128 stands for zero in the data rows.
Each row of this table is followed by its label. One hidden rule gives the labels. It looks at one to three of the table's principal directions, none of them among the few with the most spread.
[160 186  97  61 135  89  75 134 147 146  54 148 174  75 132  74 133 168
 102 112 146 164 168 182 110 125 131 130 204  57  33 104  96 132 172  55
 107 218 140  96  95 161 152 126] f
[146 128 122 107 136 122 111 111 142 120 110 132 117 119 167 117 114 124
 140 130 116 142 137 145 156 122 125 124 142 129 108 122  87 134 139 120
 139 133 122 123 106 155 121 115] e
[148 114 120  48  97  73 110 128 135 146  62 145 152  96 150 100 127 176
 142 142 166 172 155 147 102  85 121 159 150 110 120  89 101 154 167 107
 124 163 144 140 101 176 125 113] f
[137 136 106 127  86 133 117 163 109  82 135 113 112 127 141 137 111 145
 158 151 163 128 143 114 149 145 134 139 119 127 101 127 126 133 150 109
 132 136 157 163 105 151 109 125] e
[ 61 191 138 140 146 122 150 175  93 107 237  71 128 167 109 217 108  79
 163 179 142  41 111  94 174 154 140 109 139 113 118  96 136 130 126  89
  60 121 151 109 141  89 114  70] d
[ 96 126 157 119 173  92 138 126 106 150 198  96  95 201 137 232 143  84
 132 194 117 131 123 106 145 120 106 142  89 121 133 105 118 176 118 143
 106  96 119  99 118 138  99  47] d
[ 84 153 135 130 174 152 175 102 147 100 142 126 142 107 115 106 115  98
 146 114 120 100 125 131 157 106 138 107 180 119 155 158 121 110 117 147
 105 127 106 117 175  60 111 136] f
[150 119 121 141  54 152 157 168  95  70 126 105  87 123 103 126 110 173
 178 139 200 123 145  97 117 147 147 147 126 106 106 121 157 140 152 137
 137 129 157 187 146 125  91 135] f
[ 82 165 130 156 145 151 166 166 121 117 163 113 135 131 101 134 113 106
 140 132 138 110 138 115 143 145 124  98 154 121 145 169 147  89 118 132
  95 131 121 137 146  70 134 151] e
[222  16 159 120 129 130  38  25 110 142  29 192 108 110 172  72 153 168
  66  56  77 237 112 160 111 112 131 214  71 200  64 126 117 187 118 168
 241 108 100 101 128 219  73  85] e
[161  65 169 231 157 155 139  81 121 152 158 154 124 122 107 115 189 122
  94  94  92 148  78 154  88  93 129 106  77 146  92 157 169 110  75 187
 183  96  66 120 191 103 130 142] g
[111 155 128 151 118  98 144 159 128 142 157 117 178 107 118 118 151 125
 160 141 135  97 112 161 133  80 131  94 141 110 102 116 122  77 120  86
 115 165 120 154 145  98 151 155] f
[112 140 133 167 103 108 108 171 101 161 209 114 152 164  86 193 159 103
 111 169 125  58  97 104 106 153 121 126  88 119 103 118 162 120 118  80
 110 136 164 122 129 132 167 133] g
[143 145 106 134  79 150 152 193 144 117 117 132 125 101 107  95  94 155
 142 107 151 140 169 102  91 155 137 116 137 105 169 146 156 105 136 141
 115 113 134 153 109 108 176 196] d
[146 138 121 107  95  78 163 166 132  76 142 128 139  97 149 101 138 128
 187 154 170 170 178 161 127  85 147 100 149  59  89 101 120 110 127 140
 133 155 103 177 134 115 119 140] f
[124 112 149 191 182 205 135  81 125 111 144 118  72 153 116 168 132 117
  85 119 121 114  60 120 112 185 125 139 100 146 111 135 138 161 134 174
 129  83 111 106 152 115 108  75] f
[107 205  88  18 236 137 119  50 187 134  87  91 125 121 145 174  66 131
 135 149 104  47 120 149 186 137 137 122 193 105 162  65  60 187 194  77
  58 127 144  46  49 140 126  32] f
[145  97 136 139 133 116 106  92 115 146 114 146 154 112 125 111 159 143
 107 111 123 147 103 148 116  75 126 153 106 158 117 132 142 138 124 141
 157 131 111 131 144 152 120 118] g
[156  90 142 163 114 161 122 127 100 121 105 131  76 144 124 122 121 147
 111 123 163 161 111 125 120 156 121 139 110 157 124 142 146 142 132 185
 160 111 121 168 131 159 109 113] g
[141 123 119 117 116  92 134 152 145 154  97 153 167 113 143  71 152 140
 137 116 131 148 139 182 113  87 137  98 136 111 132 105 127  97 106 131
 135 163 120 163 128 121 159 162] e
[146 126 118 117 169 135 133 121 143 115  56 141  96 145 134 101 139 157
 108 119 150 202 144 167 117 144 120 117 137 108 129 112 141 150 123 180
 143 151 110 146 112 123 112 112] e
[107 156 118  91  68  96 176 212 122  49 140 104 107 122 126 129  64 109
 202 164 185 186 211  83 159 123 123 150 153 101 196 160 118 110 146 163
 128 113 118 205 101 110 116 171] f
[ 66 198 131  56 225 159 137  57 115  90 139  64  99 172 142 212  68  70
 150 148 102  64 106 128 239 159 109 166 168 169 133 101  69 171 178 100
  84 135 125  93  98 128  52   0] d
[184 100 126 166  93 140  93 142 134 148  84 159 131  99 135  56 123 158
 116  83 122 146 118 160 116 124 151 126 129 136 101 137 118 106 116 131
 173 129 126 154 129 150 156 176] g
[106 116 157 140 154  96 166 114 132 144 180 108 126 153 133 173 140  84
 160 169 105 111 117 140 148  92 123 104 107 122 146 122 105 106 106 138
 131 102  94 134 135 103 121 114] f
[133 170  84  38 152 120 106 105 158 104  85 106 112 130 172 147  81 143
 157 134 113 144 170 115 183 103 115 174 148 133 158 110  74 190 176 100
 112 129 145  99  58 172 104  85] g
[146  88 106 184  63 143 145 146 130 121 126 136 146 115 131  86 161 168
 158 109 143  98  93 133 111  81 131 100  77 180 176 118 172  93 102 144
 160 130 143 198 149 127 152 196] e
[ 87 156 129 119 152 133 169 125 136 127 199  79 118 151 135 197  95  94
 185 179 122  25 100 116 176 119 141 104 130 123 159  98  91 129 142 100
  80  91 140 121 116 105 124  84] e
[136 100 130 164 169 154 112  93 123 142 111 147 129 138 112 126 160 147
  96 111 107 147 104 139 122 114 110 138  96 164 119 156 164 144 110 150
 156 130 119 116 137 124 114 120] f
[176  98 118  58 166 112  94  48 180 134  13 177 125 112 181  45 125 132
  91  74  85 183 143 193 136 133 146 123 156 131 147  89  85 146 116 161
 172 141 106 107 104 161 125 121] e
[157  97 127  72  77  33 129 168 135 170 158 133 138 139 149 155 138 141
 173 186 142 142 177 114 102  59 131 133  98  86 158  78 121 163 122 126
 126 108 142 132  93 173 154 127] f
[126  84 119 113  93 102 105 116 123 110 184 134 104 171 139 194 139  96
 120 194 116  96 143  62 136 172 110 120  74 146 165 142 146 147 115 125
 145  95 174 113  96 172 129 137] g
[ 96 172 146 180 120 126  93 162  48 106 202 106 142 136  70 178 158 111
  88 136 146 152 147  75 134 151 122 171 134 107  11 199 172 126 127  75
 117 161 140  84 179 114  79 114] d
[123  56 148 141 125 116 111  59 127 144 166 160 149 151 127 150 172  74
  69 114  62 114  95  98 102 129 126 151  47 191 194 146 161 132  84 165
 172  72 119  99 150 146 138 143] e
[125 137 158 198 196 174  87  99  85 108 136 144 133 108  88 116 127 116
  85  80  98 186 122 128 167 117 121 186 148 153  30 233 141 135 118 136
 167 132  86  88 174  99  71 106] g
[ 96 164 121  60 194 129 118  68 127 131 130 113 132 151 112 174 104  90
  98 135 107  89 129 114 164 141 118 160 152 145 169 123 124 176 153 129
  97 125 132  78 105 143 109  57] f
[134 171 120  67 147 130 145 117 132 103  72 119 122  93 127 102  97 138
 130 119 168 176 166 160 126 136 129 146 193  81  93 127  95 133 181 133
 108 163 101 139 111 134 108  97] f
[ 78 205 148  87 159  95 151 162  81 131 188  54 125 147  74 248 104 125
 158 207 185  95 138 101 135 145 107 148 157  76  73  91 128 152 190  69
  50 153 131 103 101 118 100  29] f
[135 125 133 123  95 103 154 158 131 106 160 110 111 137 132 147 107 112
 177 158 145 110 137 118 138 118 139 121 120 109 157  98 118 127 126 144
 132 104 123 164 118 126 135 132] g
[ 58 143 164 172 209 176 203  98 129 127 203 101 118 155 107 177 123  61
 141 142 102  64  82 130 156 134 124  92 135 139 158 153 128 103 106 164
  90  92  88 116 177  43 110  92] e
[106 160 134 199 152 164 112 163 109 107 207 104 110 149  99 188 119 112
 120 134 107  93 112  79 144 172 139 127 110 120  89 151 155 138 109 102
 107  94 140  75 140  89 124 116] d
[165 106 122 109 154 115 127 103 176 122  58 162 115 122 176  61 131 126
 126  94  93 199 155 181 138 118 129  95 137 124 152 117 101 115  97 174
 172 133  88 139 109 128 137 157] e
[ 86 154 113 127 192 147 106  97 159 148 137 111 112 177 135 182 112  99
 110 165 103  55  67 116 173 138 104 138 134 155 185 125  86 168 143 111
 101 115 162 101 103 138 142  95] g
[114 173  88  22 133  99 146 100 187  78 110  94 125 109 172 150  50 105
 211 183 129  54 147 131 209 118 121 108 180 122 202  82  42 129 185  86
 104 130 146 146  45 151 137 114] g
[164 110 100 114  53  91 147 156 153 158  91 128 156  91 175  76 155 187
 188 139 156 129 136 176 104  52 137  94 119 105 115  91  88  86 142  85
 135 161 142 190 113 154 155 183] d
[106 145 105  29 147 102 189 107 188 136  98  93 102 155 201 157  95 113
 199 179 126 103 142 157 161 104 107  93 139 120 220  56  45 135 163 131
  87 122 125 157  63 142 133  93] d
[141 109 121 107  88 166 131 114 128  68  81 160 118 107 134  60 109 120
 113  72 128 160 159 114 123 181 143 154 147 142 139 159 142 122 126 160
 159 134 136 149 156 122 104 166] d
[119 108 121  65 162  76 159  96 163 181 102 152 153 156 134 120 183 127
 103 140 125 133 135 162  79  88 124  93 118 103 207  65 159 156  99 174
 105 144 123 116 132 124 154 114] e
[154  80 112 108  56 134 133  72 150 110 103 161 177  68 181  39 129  99
 132  59  78 119 125 148 135  87 144 131 103 204 190 153 101  61 118 139
 184 111 104 173 140 161 149 208] d
[144  70 138 193  75 178 158 123 137 100 130 171 135  84 127  44 119 103
 114  60 106 152 127 113 104 129 145 122 105 178 194 211 154  63  89 205
 184  73  89 178 175 100 155 234] f
[154  70 125 135  83  69 130 149 164 159  94 180 164 126 156  53 180 136
 136 120 111 165 140 166  94  77 132  86 103 122 175 110 137  89  66 151
 174 146 126 172 143 121 172 219] e
[166 111 142 125 143 170 120  70 132 110  53 168 129  89 135  43 134 120
  74  45 108 187 126 185 102 166 144 147 154 128  73 145 119 110 131 165
 169 152  83 134 159 129 112 130] e
[120  99 156 126 180 118 149  76 137 147 132 144 138 126 143 123 148  95
 113 116  92 159 120 159 128  94 121 115 117 147 148 136 122 117 102 176
 144 108  71 115 144 114 119 108] e
[154 114 107 114 129  95  98  92 150 178  86 177 195  92 125  54 184 146
  76  95 108 122 130 179  95  98 140  75 143 122 124 124 157  91  98 113
 142 178 131 109 138 141 174 181] g
[113 141 125  57 140  84 146  93 128 174 127  95 137 139 161 177 158 139
 135 177 147 108 126 157 112 110 118  98 125 104 108  61  93 131 164  85
  78 155 133 109  99 167 118  63] d
[181 180  90  57 123 117  86 147 152 134   0 124 108 103 145  70  91 209
 135 103 170 201 172 172 133 129 114 159 201  87  82  91  76 161 192  90
 129 205 142 143  65 180 127 120] f
[138 157 109 127 152 134  90 126 127 150  91 136 145 109 111 114 147 173
  86 112 141 153 131 140 106 124 124 140 152 104  74 138 138 148 148  95
 111 166 142  89 123 140 133 120] e
[160 140 102 193  89 144  69 198 127 183 115 135 134 125 117 117 151 202
  98 118 143 120 103 119  82 144 124 117 108 119  77 124 149 128 131  67
 116 149 179 113 108 155 186 173] d
[148 140  85   0 147 103 145  64 205  87  53  96  74 141 222 156  78 134
 204 183 124 118 150 152 189 122  98 117 150 119 186  44  18 175 194 112
 123 137 138 144  26 190 108  74] f
[161  72 142 145  69 131 117 146 101  95  92 155  95 132 119  98 142 158
 116 125 166 183 146 111  92 181 129 136 112 126  97 137 167 127 115 158
 175 139 145 165 147 141 103 156] f
[112 161 122 152 142 164 147 135 114 104 153 104 129 110 123 131 109 128
 157 122 140 101 120 131 163 114 128 118 148 140 105 148 127 112 142 120
 110 134 117 139 139 107 112 115] e
Here are more rows. What is the label of each one?
[ 75 169 126 117 184 113 126 113 124 148 187 109 158 144  95 190 139 100
 103 170 128  49  98 116 135 135 137 108 143 108 137 110 145 143 131  96
  67 128 150  73 131 106 140  81] ~ g
[141 174  92  60 137 102  77 108 139 132 102 115 138 123 115 150 107 148
 107 147 143  87 134 120 138 135 146 165 163  90 118  88 106 188 176  72
 100 148 176  83  84 177 136  87] ~ g
[146 109 136  93 108 103  91 139 108 135  84 151 132 122 136 106 129 160
 118 119 143 174 152 127 117 139 124 153 139 133  93 112 136 150 132 117
 139 156 147 119 122 157 109 112] ~ d
[133 248 105 124 194 190  80 142 116 115  99  73  84 111 103 178  74 167
  92 127 165 133 129 128 145 214 119 153 207  65   0 130  85 169 223  49
  61 170 138  57  75 150 113  42] ~ e
[118 162 143 161 124 135 130 193  79  90 198  82  83 179  68 207  78 106
 155 159 151  95 140  74 164 183 145 156 115 116 129 121 170 155 122 136
 123  90 142 136 115 105 108  91] ~ g
[ 94 166 108 155 120 148 130 141 138  93 199  96 140 127 130 174 111 101
 175 165 108  23 102  96 180 147 119  93 131 139 117 137 111  96 137  54
 103 133 164 118 118 105 139 147] ~ f
[171 188  85 164 142 152  64 174 152 139 131  82  80 138 137 192  93 194
 152 166 138  88 102 112 151 143 121 136 126  88  55  92  82 187 182  42
 103 123 174  86  47 174 157  95] ~ f
[126 136 109 147  18  87 117 237  92  95 159 130 156 113 112 113 128 144
 161 151 186 158 170  84 117 112 116 144 116 127 135 159 167  95 128 109
 138 155 161 200 125 143 152 206] ~ f
[107 128 122 142  79 117 148 178 132 128 176 119 142 130 141 130 115 115
 179 154 135  64 120 108 145 117 136  95 124 136 167 119 121  95 114 105
 110 117 159 160 133 113 156 169] ~ e
[128 122 151 212  78 115 108 196  82 162 198 115 134 146 102 169 168 137
 134 160 144 111 102 102 105 131  99 112  95 131  53 143 157  96 112  80
 130 152 146 140 151 134 148 155] ~ f
[155 122 132 199 144 166 103 133 110 142 110 143 132 109 128  93 170 178
 109  96 141 142  84 171 107 117 131 111 127 129  25 124 150 126 121 117
 136 166 125 126 164 124 120 115] ~ d
[157 108 114 181  73 121  97 169 137 136 133 150 137 122 131  98 157 155
 128 121 124 126 121 114 107 122 125 105 106 130 116 135 150 110  99 106
 154 141 156 138 137 138 166 201] ~ e
[ 67 209 127 105 198 162 171 115 135  91 178  83 128 140 107 174  77  65
 148 129 103  56 129 121 187 167 142 116 175 113 147 125 112 122 140 113
  70 118 113  93 129  64 111  80] ~ d
[ 92 114 130  71 176  81 161  94 148 112 160 121 132 170 144 172 122  81
 172 181 104  89 137 131 182  91 128 109 115 139 215  91 125 152 100 159
 124 105 125 130 110 108 106  87] ~ g
[ 89 173 134 116 182 159 115  89 106 135  93 136 170  96 110  90 137 124
  88  82 122 143 121 156 149 119 118 157 196 139  60 181 115 115 150  93
 103 191 118  95 174 103  88 104] ~ d
[ 87 110 131  71 114 129 139  75 137 169 124 158 188  98 170  82 136  80
 103 116 110  50  96 158 127 144 126  80 161 179 164 124  97  67 135 106
  91 157 146 132 148 147 156 138] ~ e
[131 100 156 158  77  81 117 167 103 159 178 151 167 114 129 118 166 103
 106 127 119 167 143 121  82 109 136 129  98 113  95 152 138  87  97 119
 140 119 111 127 158 132 154 171] ~ d
[191 156 102  85  80 147  67 129 140 132  37 155 134  59 136  34  75 164
  90  44 116 175 190 128 120 170 156 161 195 108  80 162  91 116 163  85
 146 149 137  93 100 174 148 180] ~ d
[163  89 117 105  72 139 134  95 114  57  95 133 101 108 143 109 126 135
 133 125 164 166 143 121 119 148 124 156 104 149 130 135 137 132 158 168
 177 128 122 188 119 174  95 133] ~ g
[132 170 122 207  34 146 118 248  91 141 178 101 144 112  96 121 117 156
 148 113 166  85 114  99 100 153 145 116 128 115  82 126 153  77 132  67
 101 143 163 162 146 117 179 190] ~ d
[ 66 156 122  29 226  97 139  30 165 154 157  88 124 188 161 237 116  54
 117 196  83  39  87 130 179 130 102 122 122 154 222  63  70 177 158 118
  73 103 132  71  70 159 124  20] ~ f
[138 137 109  99 171 116  64 100 127 179  48 144 145 130 127 130 177 201
  65 140 154 157 102 168  90 135 107 145 139 110  46  97 127 174 166  72
 107 200 170  86 102 173 120  76] ~ f
[145 105 149 154 108 131 151  98 127 138 142 143 163  79 144  72 145 100
 125  73  91 147 128 163 115  81 160 126 121 132 104 159 106  70 107 140
 157 108  71 137 175 111 130 165] ~ d
[127 147 115 118 180 177 112  90 142 142  44 145 140  98 127  72 122 171
  89  71 134 144  98 168 121 125 127 142 170 150 119 127 124 146 152 135
 113 159 124 112 136 124 123 104] ~ e
[108 176 102 139 123 154 108 173 112 122 133  99 126 116 101 165 100 170
 124 152 176 114 122  93 124 150 119 152 139 121 107 150 133 142 181  82
  84 133 165 121  94 137 136 117] ~ f
[113 137 105  73 125 124 133 102 169 109 152 119 130 125 162 143  68  86
 171 147  88  40 134 101 191 132 137 110 142 157 219 115  82 127 136 109
 115  88 151 114  84 140 149 137] ~ f
[156 168 120 158  95 119  74 200  88 145  56 116 112 133  99 118 160 211
  98 119 188 240 154 128  90 146  78 166 147  99  13 146 145 134 162  75
 138 223 144 142 116 162 116 144] ~ d
[173 104 120 137 104 114 143 147 161 120 103 143  95 132 142 101 133 140
 144 129 128 182 166 134 106 125 126 103 116  92 149 131 126 122 108 168
 165 115 108 154 110 130 150 181] ~ f
[ 60 187 115  93 201  83 112 129 106 201 197  76 156 180  88 255 149 143
 138 234 144  22 108  99 165  91  94 108 137 115 116 104 140 173 154  33
  38 162 190  55  91 133 121  42] ~ g
[106 147 122 171  56  80  84 199  82 155 220 114 191 130  83 182 175 138
 129 172 139  68 119  74 106 112 121 140  93 116  65 141 170 107 122  17
 106 161 193 108 144 135 156 168] ~ e
